(in the rows, 128 means zero)
The rows of T fall into a few groups, which share some directions, and each row is roughly a mix of its group's hidden directions, except one row that fits no group.
T (181 x 10):
[[117 165 121 158 123 125 106  93  93 121]
 [128 146  76 137 141 126 131 102 107 162]
 [ 88 104 157  99 104 130 132 105 148 115]
 [ 86 118 165 144 127 128  98 116 105 106]
 [146 127 131  67 103 119 150 131 141 116]
 [169 148 103 158 154 125 123 151 111 148]
 [143 127 158 102 116 125 115 129 164 174]
 [119 133  70 130 104 122 120  97 105 126]
 [118 123 148 131  96  81 151 135 159 113]
 [ 89 110 162 153 151 147 113 100 126 133]
 [119 124 153  71 113 127 141 111 142 101]
 [144 125 172  87 131 135 136 136 155 154]
 [147 122 141 135  89  94 149 141 143  90]
 [143 137 148  92 132 133 151  78 115 147]
 [118 132  87 144  90 103 133 163 135 115]
 [140 109 162  74 130 134 145 121 152 135]
 [138 128 173  86 125 135 134 132 157 155]
 [ 94 119 168 161 153 147 119 109 133 117]
 [113 135 155 102 127 150 145 127 184 133]
 [135 140  81 154 111  92 149 139 120 113]
 [ 95 111 135 136 124 125 120 103 100  78]
 [104 143  98 114 102 129 106  94 114 162]
 [111 146 111 184 133 127 109 131 101 110]
 [161 107 134  95 142 115 149 146 161 154]
 [129 170  85 161 104 133 115 121 131 121]
 [106 127 113 120  92 105 152 111 170 110]
 [143 112 157 138 142 134 149 157 150  81]
 [145  92 153 111 133 119 142 168 162 122]
 [116 126  83 126  88 114 134  96 136 106]
 [110 128 107 173 129 123  99 163 116 105]
 [132 129 191 121 144 147 107 107 138 128]
 [148 136  86 130  97  92 157 133 144 124]
 [116 156  94 168 113 142 111 123 104 104]
 [112 147  85 128 126 144 114  89 122 161]
 [124 132  93 152 141 147 116 117  82  99]
 [134 112 165 100 170 156 136 126 117 107]
 [107 134 164 116 161 141 120 138 140 174]
 [119 139  86 146 136 106 147  95  92 132]
 [104 143 100 163 107 110 104 126  96 110]
 [159 113 111 116 133 127 156 169 165 135]
 [111 100 184 101 127 125 118 115 133 112]
 [139 106 153  85 160 146 151 133 131 105]
 [147 113 158  82 139 140 151 128 161 137]
 [163 122 152 146 146 136 131 164 110  91]
 [151 117 146 144 171 155 120 155 106 106]
 [124  78 164 118 160 138 134 145 129 114]
 [ 90 104 171 125 143 145 121 100 145 130]
 [113 146 106 166  84 102 111 126 130 141]
 [128 145  70 144 129 138 115 101 112 147]
 [148 134 186 124 125 110 138 159 144 141]
 [131 145  70 139 105 114 115 139 100 127]
 [156 147 133 177 152 125 122 162 119 118]
 [164 142 127 116 134 131 134 150 158 178]
 [ 93 135 137 179 145 140 111 113 110 109]
 [105 143 105 175 118 117 104 127  97 112]
 [ 85  96 168 112 113 133 116 113 136 114]
 [153 109 179 115 132 114 137 162 142 116]
 [100 135 128 146  99  83 140 105 116 101]
 [126 136 156  82 126 144 130 113 153 167]
 [112 133 163 103 134 123 128  79 102 146]
 [119 139 118 129 151 143 116  80 106 169]
 [132 105 131 154 139 115 137 155 103  77]
 [187 134 132 106 139 129 146 161 126 129]
 [160 130 184 131 138 127 131 164 129 124]
 [146 117 102 150 132 125 145 134 124  68]
 [134 161  80 127 150 149 141 102 115 142]
 [ 88 133 143  91 141 154 146  98 111 128]
 [ 95 124  98 116  90 120 138 100 157 116]
 [116 116 116 137  92  95 148 158 133  91]
 [116 145  73 145 125 138 115  96 112 141]
 [168 146  91 102 111 115 140 157 123 122]
 [113 139 149  85 138 152 132  91 145 151]
 [126 124  69 129 101 123 131  99 117 110]
 [132 116 167 109 119 153 105 160 163 130]
 [ 92 115 174 111 135 130 118  95 107 131]
 [ 94 143 137 100 118 130 123  81 119 159]
 [ 92 109 153 161 156 151 108 110 128 140]
 [167 153  86 143 129 119 129 157 106 129]
 [ 82 109 171 136 134 126 101 121 113 115]
 [157 148  77 160 122 130 123 149 131 117]
 [149 126 154 103 159 171 112 125 140 153]
 [ 92 123 147 148 140 139 102 103  88 110]
 [ 90 126 151 153 130 138 100 109  97 102]
 [140 114 118 150 176 151 115 140  94 110]
 [131 155  86 168 115 138 112 129 109 105]
 [115 126 123 188 154 139 104 134 114 143]
 [147 112 104 150 118 124 132 134 107  71]
 [ 73 122 110 123 114 136 119  86 130 130]
 [102 150 109 110 127 149 119  80 136 157]
 [133 104 153  74 129 137 143 117 155 145]
 [124  81 162 115 168 142 135 133 121 121]
 [145 122 165 110 116 146 111 159 171 128]
 [134 172  85 156 104 128 113 115 123 126]
 [134 144  72 168 135 125 129 131 110 124]
 [130 137  68 144 108 101 145 136 122 134]
 [180 148 104 134 132 114 130 164 113 134]
 [142 115 152 115 112 143 113 173 170 130]
 [122 141  88 142 145 125 132  91  95 156]
 [127 111 185 106 148 156 117 130 133 115]
 [106 126  67 132 121 134 125  98 117 113]
 [155 120 169 119 122 136 120 161 168 118]
 [124 130 153  82 137 150 129 106 150 164]
 [113 176 120 128  87 109 120 102 124 143]
 [ 99 123  73 126 106 117 132  96 131 125]
 [121 166  98 106 139 156 147 100 126 153]
 [123 131  66 134 114 100 152 130 118 133]
 [165 124 166 142 141 126 136 167 119 101]
 [120 153 129  93 117 119 139  88 125 170]
 [105 103 181  92 132 123 136 116 132 139]
 [139 103 167  84 137 140 144 125 156 141]
 [ 96 160 128 155 111 127 101  97 101 119]
 [108 136 172 109 137 129 129 133 161 168]
 [114 145 100 166  87  99 114 130 132 142]
 [ 94 150 140 144 122 130 103  87  94 124]
 [ 95 137 151  99 124 156 112 120 149 167]
 [168 153  90 153 140 122 128 155 112 138]
 [100 147 126  96 144 162 145  87 128 128]
 [105 121 134 127  97  85 151 122 167 119]
 [138 127 156 107 111 122 109 127 163 176]
 [148 152  80 167 121 134 117 141 120 110]
 [139 151  77 164 120 121 129 147 128 151]
 [131 124  98 146 159 140 103 120  79 139]
 [137 114 185 111 147 159 115 136 140 120]
 [137 125 167 104 154 169 107 116 137 147]
 [107 128 109 146 136 130 138 116  91  76]
 [111 108 120  73 108 129 133 106 150 149]
 [117 117 162 107 150 171  99 131 133 149]
 [161 153  74 133 115 126 142 144 141 140]
 [ 93  99 174 121 125 143 132 116 156 119]
 [112 122 130 128  92  83 151 121 162 115]
 [105 152 128 149 125 128 101  92  84 121]
 [105 131 106 127 145 122 141  81  87 137]
 [164 156  82 134 119 114 133 152 108 123]
 [178 135  97 159 134 115 118 149 142 138]
 [151 128 138 123 116 117 111 144 159 184]
 [104 140 140 102 109 130 112 113 135 184]
 [130 140 182 136 142 147  99  97 129 139]
 [157 129 160 110 125 120 144 171 151 155]
 [101 153 110 160 117 141 108 107  91 109]
 [ 92 104 178 120 142 131 113 109 110 122]
 [108 126  87 144  92  92 141 145 127 120]
 [147 150  99 132 148 150 113 106 123 175]
 [120 137  69 129 111 126 119  97 104 133]
 [114  84 166 118 165 142 123 122 114 120]
 [179 134 106 155 128 112 121 158 146 142]
 [103 144 122  96 122 158 123 105 153 166]
 [128 135 177 123 148 150 103  94 131 146]
 [ 79 112 166 102 120 138 141 126 116 113]
 [153 149  78 164 125 131 121 148 128 115]
 [164 125 163 100 160 150 151 136 141 127]
 [105 146 131 174  97  99 106 133 125 114]
 [100 147 100 116 141 154 136  83 107 122]
 [143 160  90 164 128 111 115 142  98 120]
 [ 95 140 144  92 141 154 140  86 129 124]
 [ 99 124 100 159 128 124 116 103  99  91]
 [169 127 108 110 124 117 155 155 164 145]
 [114 148 163 110 141 133 122 128 147 181]
 [ 99 117 170 165 153 147 123 122 144 117]
 [126 126  86 141 145 125 108 113  81 150]
 [140 128 137 132 171 166 105 142  95 142]
 [102 144  95 123 144 151 131  82 104 121]
 [165 128 165 140 155 145 125 161 113 109]
 [ 74 105 157 140 120 132 117 104 148 126]
 [156 121 137  68 120 123 149 131 149 137]
 [101 137 131 182 138 137 111 129 105 100]
 [120 136 103 132 159 122 145  85  88 135]
 [120 111 179  85 134 139 127 109 140 122]
 [144 116 162  92 152 146 152 117 158 142]
 [141 116 176  92 117 126 117 128 158 151]
 [150 119 122 149 170 151 116 145  90 109]
 [152  86 128 131 167 145 141 158 136 113]
 [100 129 122 112 106 121 154 113 182 116]
 [ 94 127  75 127 118 132 121  90 127 125]
 [110 117 175 119 157 161 107 114 112 128]
 [154 112 147 132 134 114 142 187 135 144]
 [155 105 111 119 133 128 147 175 164 129]
 [131 114 158 112 119 160 102 166 159 137]
 [106  92 156 140 117 109  98 112 120  95]
 [131 126 184 115 154 158 110 110 129 128]
 [136 116 181 118 113 132 119 152 161 107]
 [159  99 129 114 134 126 153 172 159 123]]
Here is one row from each group, named. Which group is each of the other rows in?
[169 154 110 157 146 124 126 156 100 120] => <2>
[103 121 122 173 134 131  93 151 115  98] => <15>
[142 121 159 103 157 171 109 127 140 151] => <49>
[139 108 181 107 120 116 129 159 149 142] => <27>
[173 133 139 153 147 112 122 149  87 124] => <6>

[181 132 115 147 129 111 125 164 145 148] => <27>
[109 145 103 106 101 141 107 100 117 167] => <6>
[134 127 112 130 164 174 104 127  93 135] => <6>
[172 154 116 158 138 116 129 162 108 118] => <2>
[135 114 153  68 120 128 143 123 155 126] => <2>
[160 142 125 107 144 143 150 155 146 171] => <27>
[150 124 101 173 125 106 127 162 113 106] => <27>
[130 127 184 119 148 134 139 154 160 139] => <6>
[117 131  97 156  99  90 145 144 117 100] => <49>
